Named turns come first, each shown by rows before and after it. Which turns, in which order, take the first row of each pair that follows to the second? Write the first one first, as in the answered first pair.
M:
[ -6  17  18  33   9   3  39 -20  17 -17 -12   3   6 -14  31  -4   3 -19
  -4  17  -9 -22  -4   7 -12 -16 -43  14 -25  14  -6  23  12 -23 -16] -> [-22  26  -4  10  -9  17  15 -37  30 -10  -7  10   1 -15  19  13  -9 -14
   3  30 -16  -5   0  20   3   4 -56  17  -4  10  -6  31  28  -7  -1]
[-13  -3   8 -10 -11 -26  18   0 -15   4   4   2 -11 -24  22  -5 -10  -9
  16 -18  -6 -15 -33  -2  18  13  -5 -16  13  -2  29  -8  14  24  15] -> [ -9  -2   3 -28 -10 -25  11 -13   5  12   0 -14  -7  -3  11   3 -14   1
   7 -26 -16   0 -21   6   5   5  11 -25  19  -7  13  -4  32  33  -5]
[-13 -10  -5   5  42 -13  22  -2  16   6 -14 -23  18   5  11 -11   2 -31
  -5  12   5 -31  16   6  23   1   3  -6 -38 -12 -29  -5 -16  -3  22] -> [-24  -8 -18  -7  26  -1   6  -9  19   7  -8  -9  13  -3   8  -2  -7 -29
   3  23   1 -24  16  12  41  23 -11  -1 -24 -12 -23  -1 -15   9  41]
[ -3 -16  23 -10   2   5  -8  -2 -30  -8  23   4   5 -25  -6   4  -6  10
  19  -1   7  16   3  -5  -6  -5   2  -9  15  -2   4  -5  -7   1   2] -> [ -4 -14  20 -16   4   4 -11  -8 -21  -5  21  -3   6 -13 -13   7  -8  13
  15  -4   3  22   9  -2 -10 -10   9 -14  18  -4  -2  -3   2   5  -6]
U:
[  1  10 -11   8   2 -14  13   8  21  -3 -14   6   6  13  10 -17   1 -18
 -14   6   3 -23  -1  10   9  -2  -3   8 -21   6  10   8 -10 -17  12] -> [  1  12 -16  -6   1 -15   8  -2  33   4 -15  -6   9  27   1 -11  -2 -13
 -19   2  -4 -12   7  11   3  -9   6   1 -14   3   2   9   2  -9   1]
[ -8  10   9  27   2  -3  -9  19 -25   2   4  28 -37 -12   6 -38  18 -24
  10   7   0 -37 -14  -8   6   5 -12  24 -19   6  14   3 -11  -1  22] -> [ -3  18  -8  19  -6 -13  -7  10   4  13 -12  21 -33  10   9 -41  14 -22
  -3  12  -9 -47  -8   7   6   5 -11  24 -26   9  14   9  -6  -6  21]
[  8 -14  30  21  30  14  -1  45 -52 -24  16  29  19 -40  21  -2   5   4
  21  -4  20 -17  -2 -31  -4 -11  -9  13 -10 -10  13  -6 -26  -2  -4] -> [ 12  -1  11  29  23  -2   7  44 -26 -22  -3  32  20 -28  30 -11   3  -6
   9   9  15 -47  -4 -18   4  -6 -16  20 -28  -4  27   4 -33 -21  11]
[ -4 -26   4 -26 -21   5  25 -13  -1  47   4 -13 -10  19 -10  28 -26  16
  11  -1  12  49   7   4 -14 -42  14 -31  18 -12 -28 -12  11  27  -6] -> [ -7 -32  24 -16 -12  16  27   0 -30  34  18   2 -12  -7  -7  25 -23  14
  25  -1  23  51  -1  -8 -13 -35   6 -24  20 -14 -21 -19  -2  26   0]
E:
[ 18  -4 -24   9  -5  -7   3   1   5   0 -19  -3 -11  -7   4  10 -15  -3
   1  10 -16 -23  12  29  -1 -14 -14  11 -47   9  15   9 -28 -29  13] -> [ 21  -6 -20   2  -4  -8   3  -3  18   5 -24 -18  -6  11  -3  12 -16   2
  -6   2 -21 -16  22  31 -11 -25  -4   1 -46   7   3  10 -16 -25  -5]
[ 15  -3 -26 -11 -12 -14   5  -6 -11  17  -1  29  -8  17 -19 -17   7   5
  -6   9 -15   2  18 -11  17  -2 -15  17  35 -16   8  13  10  -2  -1] -> [ 14  -3 -26 -12 -12 -14   4  -6 -10  19  -2  27  -7  19 -18 -19   7   3
  -8  10 -15   0  18 -10  15  -2 -12  18  34 -15   6  11  10  -1  -2]
[-25  -9  15 -20 -15  16  -1 -44 -18  17  -8  21  31 -24   0  -4 -12   9
  -6 -15  23  40  -6  25 -17  -9  38   1  20   4 -45   0  46  52  19] -> [-31  -6  16 -12 -19  20  -3 -37 -32   9  -2  40  25 -45   4  -8 -11   4
   6  -6  28  34 -16  22  -4   7  25  11  18   7 -32  -1  33  49  40]
K:
[  9 -15   2 -11  30   0  -3 -14  -6  -7  15   8   7  -6  -4  -6  -3   6
   4 -16   0  18   4 -17  -8 -17  11   3   2  -8 -16 -13  20  20 -13] -> [ 20  -5 -11  -4  29 -18  13 -11  18  -2  -7   3   8  14   7 -19   1  -2
 -13 -11  -2 -11   7  -7  -8 -25  12   6 -15   0  -8  -6  12   1 -10]
[  6   1  11 -20  -6   8 -12   1   8  11   7   2   6  -8 -14  10  -1  14
   1  -5  -7  12  -4  12  16  10  27 -20   6 -23   1   1  21  14 -10] -> [ 19  -4  29   1   6  -1  10  14  -4   4   6  -1   8  -9  -4  -4  13   8
  -5 -13  -1  -7  -6   2   6  -6  33 -19 -11 -20   4  -4   7  -2 -15]
[  9 -15  16  11  16  13   1   1 -26   9   3 -11  -2  -9   3 -14   2 -14
   5 -17  -2   4  -3 -22  -2  -9   2 -15  -2  -9   2  -5  -9  -8  -8] -> [ 10   0 -14   4   0  -1  -1  -7  13  21 -22 -14  -4  16   6 -16  -3 -20
  -9  -3 -15 -16   1   0   6  -2  -5 -12  -9  -5   6   7  -6 -19   3]
[ 12   4 -11  -5   5  -3   3  -5  26   7   0  -9   7  11  -3  -6   9  -2
   2  10   3  -2   1  19  -1   0   2   6   4  -2  -6  12   5   2   7] -> [  7  -6   4  -7   9   9  -3  -3   6   0  18  -5   4  -5  -8   2   7   4
  11   2   8  21  -1   8  -5   1   4   4  14  -9 -12   7   5  12   5]
Then:
(two turns a pair)
[-13 -36  11 -18  -8  23  -8  -4 -31  -8   5  18  -6 -26 -12  20 -19  18
   6 -27  -8  50  23   0 -10  19  -3  -4  24 -35  -6  27  12  35  -7] -> [-20 -14 -18  -2 -23   8  -1   3 -16  -9  -9  45 -12 -32   7   7 -21  -2
   3  -2  -6  10   9  16  18  45 -31  15   8 -22  28  35 -15  10  39]
K M
[-16  27 -49   2 -12  28  -9  -7  21   4 -19   5 -23  -5  -8 -10 -30   3
  20   9 -27 -27 -12   5  27  10 -22  17  15  25  23  13  -1  -5  52] -> [-10  28 -53 -12 -12  25 -12 -17  39  12 -26 -15 -17  18 -19  -3 -35  12
   8   3 -40 -16  -1  14  18  -3 -10   6  21  20   9  15  17   1  30]
U E
[ 17 -19 -21  27   4 -26  36  15  13  -6 -14  -2 -13   3  20 -36  25 -16
  -5  20  -2 -46  -5  -4  11   5   4  18 -36   7  13  10 -13 -21  22] -> [  0 -41  17  17  14  11  14  19 -49 -18  32  10 -18 -47   3 -15  23  -2
  30   4  14  10 -11 -34   2  12   7  12   0  -4  -2  -6  -7  12  11]
K K
[-22   6   3 -19   1  12 -11 -17 -10   2  -2  21 -17 -20 -19  15  -9   1
  22 -15  -2  48   4  -3  21   1   3   5  17  22  15 -11  34   8  12] -> [ -4  -1  17 -13  16  -1   6 -13  -2   5 -14  -7  -6   4 -18   6  -1   5
   7 -32  -4  45  14 -11  -3 -30  27  -8   3  19   2 -12  43   2 -22]
U M
[ 27  39 -17  28  20 -34  27   1  27   2 -23  -5  -9  35  12 -35   8 -12
   4  17   1  -5  10  15  -2 -14   0  12 -44 -17  -4  15 -27 -10  -4] -> [ 27  29  -8   7  24 -20   9 -14  25   6 -13 -27  -3  45  -7 -19   4   8
   4  -1  -6  34  24  12 -18 -27  21  -4 -21 -30 -33  10   1  17 -35]
U U
[  2   1 -29  -8  -7 -21 -13 -14  20   8   7  12  -2   8 -12  -6 -12 -12
   7   7   7   9   2   2  14  19 -19   1  21  11   8   3   1   5  13] -> [ 13  -3 -13  16   6 -31   9   5   1  -3   8  16  -1  -1   2 -21  -1 -21
   8   3  15  -9  -6  -9   8   6 -16   6   4  15  18  -2 -20 -14  13]
M M
[-17   9 -16 -15   4  11 -21  15   2   6   0   6   6   6  -4 -14  -1  -1
  -8   0  -1  20 -10   4 -13  34   7  -3  14 -12   2   3   8  22  11] -> [ -8   9 -15  -9   9   0 -10  15  13   7 -13  -8  15  24  -3 -22   3  -1
 -22  -6  -3  11  -8   4 -24  18  19  -8   3 -12   1   1  12  12  -3]
M K
[ -6  11 -21 -10   2 -39   6 -21  20  25 -25  -6   9  15  12 -15   5  10
 -23  24 -23 -11  12  12  -7  15 -19   3  10  13   8  20  -1 -21   2] -> [-10  12 -23  -5   2 -38   6 -17  10  21 -21   5   4   4  16 -16   5   5
 -18  30 -17 -15   9  10  -2  23 -24   9   8  13  16  20 -12 -23  15]
M M
[ 14  -5 -11 -18 -16  10 -17  -3 -38  -4  33   3  18   8 -15   7   3  39
   7 -16   0  54 -11 -12  20  16 -24  19 -22  -2 -33   7  -9   6  13] -> [ 28   3 -11  11 -10 -17  16  15 -32  -9  13   5  21  17   5 -18  15  21
  -8 -10   5   9 -19 -11  20   6 -25  28 -53   9 -14  10 -34 -28  17]
U K
[ -7  15  13   3  -8  28 -14 -16 -26 -19  -1  13  -5 -11   5  14  -5   3
  -6  10  -2  -2   7   7  -3  17 -15  -1   4   4  20  -2 -19   5  22] -> [ -4  14  17  10  -6  24  -5 -12 -27 -21  -2  12  -2 -11   9   9  -3   1
  -6   9  -1  -9   3   3  -7  12 -15   0  -1   4  21  -4 -24   1  22]
U K
